One turning vector, and how many ticks it has turned:
The counts run from 0 to 528.
[114,198,-108,276,184,-123,118,172,64,-26,23,47,-111,227,-78,12,151,-40,0,379,77,158,-170,34,163,-104,84,-55,-183,-177,-13,-175,-49,-265,151,58,-153,-236,-178,11,273,205,20,-281,-104,-39,4,-60,-10,27,1,-195,156,-36,-3,212,-320,195,-106,116,179,-110,-326,-106,74,52,81,207,150,359,-11,-83,231,251,-14,163]  461
[123,110,-137,333,228,18,125,419,121,-153,-16,131,41,179,-180,4,157,-4,-23,404,2,164,-91,186,-184,-49,79,-20,-141,-103,-28,-200,-306,-149,84,-41,32,33,-327,48,126,307,-91,-171,-31,-69,-154,-223,-5,-227,76,-145,190,73,-9,-46,-163,194,-18,-4,298,-24,-252,-99,175,-30,14,5,144,253,-74,-63,65,213,-30,-86]  134
[119,137,37,300,159,-248,-136,396,239,2,62,211,-119,252,-275,70,22,-70,93,422,139,129,-9,140,56,-132,68,8,-21,-200,44,-250,-209,-73,67,-101,75,-142,-167,48,119,366,25,-233,17,-126,91,-6,-58,25,-114,29,86,221,64,-163,-297,-4,4,95,92,-65,-218,-104,-42,16,57,160,210,224,16,48,225,139,123,-16]  215
[-156,163,-59,298,220,-242,-19,254,147,-170,-19,188,-159,116,-74,-38,114,-16,37,356,36,134,-164,136,161,-93,-17,-147,-183,-145,-77,-45,-10,-212,115,16,-189,-140,-236,63,224,125,-39,-318,-162,-39,41,-162,8,-25,-204,-95,239,12,-40,53,-314,257,-184,13,241,6,-219,-143,95,22,35,87,59,243,106,-131,247,160,8,66]  228
[87,151,-241,457,161,-67,-17,332,203,-4,38,-53,36,214,-69,-23,174,-29,-13,330,4,105,-193,231,-47,-191,123,54,-154,24,19,-245,-198,-203,-60,-61,-102,-9,-359,116,70,247,-22,-79,178,-51,-88,-119,-222,-182,35,-203,213,35,77,-53,-146,165,-65,109,178,38,-249,-211,185,-51,111,125,214,258,-12,-159,122,9,-42,-4]  0
[-73,207,-41,363,238,-243,79,263,158,-105,64,206,-153,109,-29,-30,90,-133,21,367,78,139,-116,121,51,-59,9,-128,-15,-220,43,-124,-87,-108,147,-15,-192,-141,-239,99,245,258,-35,-236,-314,-88,66,-165,195,-2,-174,-120,189,57,-6,31,-235,192,-107,-150,166,-10,-209,-190,177,134,-68,94,-18,191,93,-3,267,186,46,50]  225
[-50,213,-93,170,283,-133,92,121,31,-50,150,77,-55,178,-79,109,187,25,-65,296,157,-1,-318,16,144,-132,-63,-93,-218,-26,-4,-157,23,-282,149,23,-199,-155,-59,61,319,206,12,-248,-51,-127,91,-26,-153,81,-32,-144,121,-71,-66,171,-321,281,-146,115,179,-153,-237,-142,146,141,-2,20,158,367,-39,47,132,272,36,119]  439
[93,158,-134,275,253,-73,139,135,85,6,302,73,-56,199,24,156,230,-86,-46,258,166,12,-204,38,-25,9,20,40,32,-164,122,-197,-140,-176,188,15,-235,-153,-68,74,327,401,12,-73,-134,-187,4,-164,54,-59,67,-214,107,-15,-51,125,-246,168,-86,-37,142,-136,-303,-197,230,274,-117,7,48,195,-81,245,35,254,123,14]  434
[-36,176,-47,278,395,23,191,229,67,-116,105,-28,24,140,-11,192,116,-72,-110,325,89,162,-105,139,-127,-83,73,19,-148,-98,78,-244,-96,-201,47,91,-43,-247,-173,-50,363,399,-270,37,-32,-67,-40,-93,54,-40,93,-169,100,274,19,128,-214,90,10,-51,174,-62,-157,-132,241,196,-111,47,173,221,-41,173,11,254,2,17]  36
[-161,193,112,396,158,-154,-78,179,311,21,306,-44,-178,150,-91,90,198,-66,29,250,238,81,-92,49,162,-5,161,-11,-13,-93,-22,-75,-130,-113,50,33,-171,-102,-143,279,189,352,-4,-124,-70,-250,-49,-142,-122,-93,-18,-70,193,-94,-135,-20,-380,89,-202,138,191,-121,-200,-182,97,18,-113,-8,176,141,172,41,50,179,131,-88]  318
[-208,270,86,351,142,-289,43,188,229,-129,222,46,-156,72,-1,80,258,-39,24,318,216,146,-10,104,120,-29,25,-174,29,68,29,-33,-80,-236,76,-20,-201,-184,-128,179,187,329,-42,-167,-45,-249,137,-112,-151,25,-130,-112,136,75,55,-8,-308,157,-238,-40,8,-74,-100,-259,209,123,-18,65,162,151,156,148,103,94,133,-49]  338
[-204,227,-9,267,252,-139,-256,327,253,-233,136,148,-34,71,-65,51,169,-30,84,300,171,125,-34,214,-26,-166,115,-71,-231,2,-34,-35,-188,-207,-53,-87,-74,-154,-176,61,163,254,-181,-25,149,-219,139,-166,-161,-55,-151,0,233,132,-55,-232,-370,240,-135,-25,96,-9,83,-194,57,86,-3,-12,249,170,133,49,7,63,111,-134]  262
[-56,213,-101,178,297,-62,-41,175,187,-265,113,149,46,51,31,88,278,42,49,288,127,213,-73,144,-117,-152,28,-59,-275,50,-35,12,-233,-305,25,-2,-44,-231,-189,-19,183,160,-184,-206,98,-155,218,-197,-120,-86,-34,-75,91,161,35,12,-405,331,-146,-26,99,29,13,-209,154,108,226,141,184,283,14,41,34,182,-33,-51]  496
[-39,151,-37,283,293,-4,80,160,113,-45,129,-102,-60,190,-22,197,175,-40,82,213,141,234,-88,125,43,-29,186,68,-220,-191,-27,-187,-140,-258,-13,92,-98,-390,-61,-37,326,331,-236,66,51,-50,-20,-46,-118,-79,39,-153,46,258,-22,149,-414,37,10,165,161,-63,-189,-108,83,57,-2,134,194,178,31,168,37,241,53,-19]  406
[-78,41,-142,338,308,1,110,336,188,-175,50,26,33,127,-182,67,198,54,121,314,19,115,-135,206,-109,31,-25,4,-100,-109,-87,-195,-371,-125,-16,3,-46,1,-236,85,50,292,-125,-144,-134,-13,-158,-214,-137,-313,-37,-64,44,139,-79,-22,-260,154,-27,94,434,-23,-213,-186,264,-17,6,-46,111,163,-137,43,54,129,61,-141]  156
[-144,-34,-2,198,385,-138,-30,156,172,-126,109,68,-83,117,-67,225,201,98,121,199,115,148,-154,149,61,-15,-34,24,-207,-142,-70,-78,-210,-178,63,104,-109,-287,-22,-6,238,223,-258,-228,-71,21,88,-183,-38,-142,-106,8,12,297,-61,111,-524,149,-79,109,292,7,-197,-125,106,121,62,86,134,150,-45,171,84,246,65,-47]  174
[-163,136,-26,387,252,-269,55,257,300,14,226,-54,-103,131,-129,194,147,-35,127,275,158,102,-114,180,76,15,-58,-16,134,-45,73,-163,-223,-118,-14,-62,-131,-118,-83,236,146,392,-28,-81,-60,-136,31,-23,-229,-72,-184,-18,-50,237,59,-64,-251,-2,-77,135,217,-20,-246,-279,262,27,-55,20,94,94,20,201,154,46,155,-112]  313
[-13,189,-21,229,254,-46,49,294,199,-262,102,180,10,68,-59,46,234,0,-49,339,138,219,30,185,-188,-32,56,-97,-191,0,-62,16,-254,-247,98,44,2,-77,-263,134,193,220,-119,-258,-12,-171,33,-278,-58,-208,30,-97,114,35,-76,-86,-304,294,-189,-47,219,-24,-79,-116,159,-18,131,49,184,253,96,-34,-6,315,-68,-125]  130
[49,125,-91,241,235,-223,-74,122,118,-81,19,120,-65,253,-69,61,216,112,40,304,90,54,-185,98,112,-136,-15,25,-227,-1,-42,-114,-132,-334,164,22,-179,-192,-159,-4,165,157,-58,-333,83,13,195,-69,-170,-2,-125,-72,103,98,71,124,-427,236,-132,108,116,-15,-232,-143,99,155,245,246,253,295,-88,-49,188,88,-6,123]  96
[-9,134,-23,318,132,60,179,395,114,-227,-2,76,-23,89,-184,70,267,-25,69,404,46,248,20,157,-68,27,102,-109,-89,4,-69,-243,-287,-151,-43,-20,69,-100,-228,-43,74,387,-124,-125,-12,-115,-106,-186,-104,-160,109,-190,93,182,46,7,-276,134,-34,-2,171,-80,-132,-138,195,-6,39,21,188,276,-118,115,37,133,76,-109]  503
[114,81,-103,234,93,116,-62,319,121,-183,65,152,-68,130,-97,30,297,-92,139,336,91,103,-54,124,-10,-29,242,-8,-185,-203,-78,-249,-243,-225,10,24,-51,-161,-137,-80,214,287,-41,-54,62,-168,-96,-242,-82,-222,160,-227,192,-74,-110,-35,-398,202,-48,78,216,-145,-100,-62,-20,28,24,3,230,290,-106,92,-12,172,122,-114]  507
[77,112,-111,275,252,4,73,347,184,-200,98,138,45,116,-100,38,187,5,-56,328,62,189,-49,177,-210,-19,44,-59,-172,-23,-28,-36,-294,-182,83,9,11,-13,-328,134,152,248,-110,-224,30,-91,-85,-327,-16,-276,81,-113,169,46,-64,-82,-237,267,-99,-36,269,-10,-212,-98,183,-52,64,24,123,259,26,-67,0,298,-76,-110]  132
[28,227,-41,259,252,38,-148,219,183,-149,216,16,-8,118,-44,113,207,-87,66,285,203,76,-33,123,-87,-185,274,85,-222,-57,36,-210,-209,-268,-11,22,-65,-176,-145,9,227,318,-119,89,202,-252,77,-73,-208,-116,106,-109,133,57,-47,-116,-343,151,-87,48,90,-141,90,-167,32,154,73,27,372,250,54,145,-75,97,95,-64]  29
[49,257,-161,325,185,-256,33,255,124,-75,176,145,-40,162,103,63,168,-172,-16,296,147,131,-73,219,-107,-159,7,-16,-20,-119,182,-121,-48,-303,94,-70,-227,-264,-165,38,332,318,-40,2,22,-191,196,-67,26,16,-112,-210,130,165,99,-103,-177,140,-58,-162,-33,-10,-134,-260,166,223,20,147,40,118,109,195,119,47,98,-25]  357
[14,244,-181,327,389,45,-123,154,219,-8,269,-85,121,224,0,74,138,-25,-30,236,135,66,-251,122,-145,-235,185,162,-218,-61,65,-129,-274,-186,-59,-107,-103,-83,-253,120,178,293,-180,109,168,-168,24,-81,-186,-188,7,-64,215,86,-37,-84,-220,213,-20,64,181,-36,-52,-256,118,125,-30,55,237,178,42,-25,-29,126,-3,-46]  399
[-145,50,36,176,425,-120,-24,138,148,-140,70,74,-69,135,-95,226,144,68,112,242,112,157,-132,122,81,-53,-30,30,-240,-154,-54,-96,-192,-156,68,88,-68,-313,-47,-38,255,225,-278,-194,-109,27,106,-142,6,-87,-130,46,39,321,-48,106,-507,123,-58,97,262,13,-138,-107,95,143,34,109,167,177,-41,141,109,253,64,-7]  173
[-42,43,-204,310,255,-29,110,140,112,-65,202,-75,-51,156,102,171,299,-55,106,137,117,95,-231,189,-3,56,46,76,-65,-185,26,-176,-186,-284,36,83,-285,-270,-37,9,323,310,-113,48,-35,-97,-53,-166,-88,-219,5,-238,46,86,-49,107,-367,114,-54,52,274,-65,-267,-218,204,152,-41,-1,72,117,-117,245,-7,143,128,-94]  410
[142,80,-97,266,216,-51,58,129,177,35,353,35,-47,203,39,193,256,-102,14,196,207,58,-157,65,-38,48,98,116,26,-171,123,-162,-161,-198,141,44,-197,-235,-18,75,330,377,-16,-62,-37,-224,29,-199,16,-157,84,-190,72,-3,-62,65,-356,108,-91,48,121,-123,-325,-149,134,207,-87,52,67,181,-55,266,-34,289,129,-72]  432
[100,128,-22,270,369,-53,193,229,145,60,192,-58,8,216,-154,222,72,-37,-80,357,144,138,-62,89,-78,-93,73,73,-36,-124,103,-298,-212,-106,62,58,40,-172,-141,102,237,434,-124,-65,-51,-69,-57,-25,-43,-51,110,-40,-20,280,24,69,-196,10,44,120,226,-125,-263,-131,200,102,-29,67,211,260,-43,172,57,298,2,-3]  58
[137,64,-159,246,133,129,-103,290,144,-181,94,162,-33,151,-74,10,256,-101,130,303,81,44,-116,129,-76,-30,224,66,-219,-217,-60,-242,-225,-244,36,25,-94,-123,-155,-93,231,247,-12,-50,60,-171,-80,-256,-38,-226,173,-241,211,-131,-113,-81,-373,217,-45,26,216,-141,-118,-90,-4,95,23,-12,189,250,-140,81,-21,157,100,-99]  508
[-220,231,-174,211,371,-172,-124,302,83,-215,101,170,-27,93,-95,78,88,-76,72,326,108,-43,-273,216,18,-241,-20,-92,-222,-149,20,-238,-68,-222,-5,-78,-210,-94,-89,-10,326,260,-96,29,-25,-149,120,23,-95,65,-224,-53,156,114,-66,-124,-235,210,-38,-77,188,-55,9,-252,127,209,-117,-149,124,180,-10,146,143,54,175,-15]  281
[29,50,-85,254,239,-225,-186,314,239,-13,165,230,-39,205,-190,55,134,69,-44,315,87,-20,-247,141,52,-157,-55,-7,-166,16,-36,-52,-167,-101,151,-83,-64,31,-193,217,78,226,16,-379,70,-119,50,-197,-128,-53,-127,24,230,-37,-24,-107,-315,288,-163,102,222,-14,-271,-105,76,34,18,8,156,265,-37,-120,107,198,21,-30]  209
[-31,31,-179,286,269,-8,88,118,131,-64,211,-88,-50,158,91,180,294,-61,127,114,132,131,-180,145,9,40,61,86,-125,-194,-13,-153,-164,-298,27,107,-233,-311,-56,-25,349,298,-161,42,24,-77,-64,-185,-81,-196,15,-225,55,89,-55,136,-397,74,-42,133,263,-50,-284,-175,139,127,-20,55,82,119,-57,202,-6,168,101,-85]  409
[-6,97,-200,412,129,-274,-121,402,236,-69,-11,129,-29,210,-173,-40,134,-1,136,362,12,95,-168,270,23,-138,-35,1,-37,-81,-23,-171,-254,-171,-8,-152,-111,12,-248,93,7,213,32,-198,30,-52,51,-121,-168,-141,-230,-78,136,140,97,-167,-248,171,-52,43,213,60,-224,-236,121,0,114,101,113,135,-60,-90,254,-91,93,-68]  234
[0,-19,-201,173,351,-87,47,282,196,-189,142,105,61,73,-35,198,201,15,66,218,18,145,-154,269,-186,-83,-116,6,-179,-76,19,-117,-252,-224,-18,46,-32,-172,-88,19,260,210,-149,-159,9,-53,99,-187,-119,-199,-54,-61,-123,261,5,-15,-307,226,-10,75,316,38,-199,-190,216,36,124,28,90,239,-126,162,60,238,-10,-119]  521
[-39,241,-78,205,311,-102,145,135,35,-62,149,88,-82,182,-85,118,183,6,-81,338,152,24,-287,7,150,-126,-18,-120,-196,-79,5,-177,6,-236,170,16,-208,-168,-80,43,312,265,11,-216,-131,-134,61,-20,-70,118,-29,-141,138,-85,-52,214,-294,268,-143,41,151,-190,-214,-168,173,189,-58,-4,150,347,-37,97,136,262,72,132]  438
[-117,155,21,175,482,-59,-24,133,143,-126,66,91,-53,168,-103,189,80,15,54,326,121,114,-161,105,46,-136,25,25,-207,-177,8,-177,-204,-122,58,30,-56,-252,-83,-93,249,305,-269,-117,-140,21,110,-46,72,3,-114,95,95,357,-26,100,-416,133,5,13,195,-39,-86,-135,108,251,4,109,171,172,-29,136,113,226,57,53]  171
[-164,-67,-57,216,362,-136,-30,156,180,-133,133,83,-77,107,-73,231,232,92,138,182,103,122,-162,178,31,54,-59,49,-160,-116,-66,-60,-229,-184,50,93,-144,-250,-36,34,232,226,-216,-234,-92,21,51,-237,-72,-196,-127,4,7,264,-39,95,-518,132,-61,118,311,29,-250,-129,155,97,37,35,96,139,-91,161,53,207,64,-110]  175
[71,106,26,265,262,-27,154,209,114,-9,148,-28,-124,158,-142,190,142,-71,48,298,175,135,-23,46,100,-5,116,50,-120,-239,35,-299,-121,-213,129,170,-43,-251,-47,36,331,361,-35,-134,-117,-78,-48,-41,-59,-99,109,-146,-64,111,-86,134,-346,7,-21,183,272,-190,-283,-69,74,46,-18,89,214,286,-18,173,97,280,57,34]  61
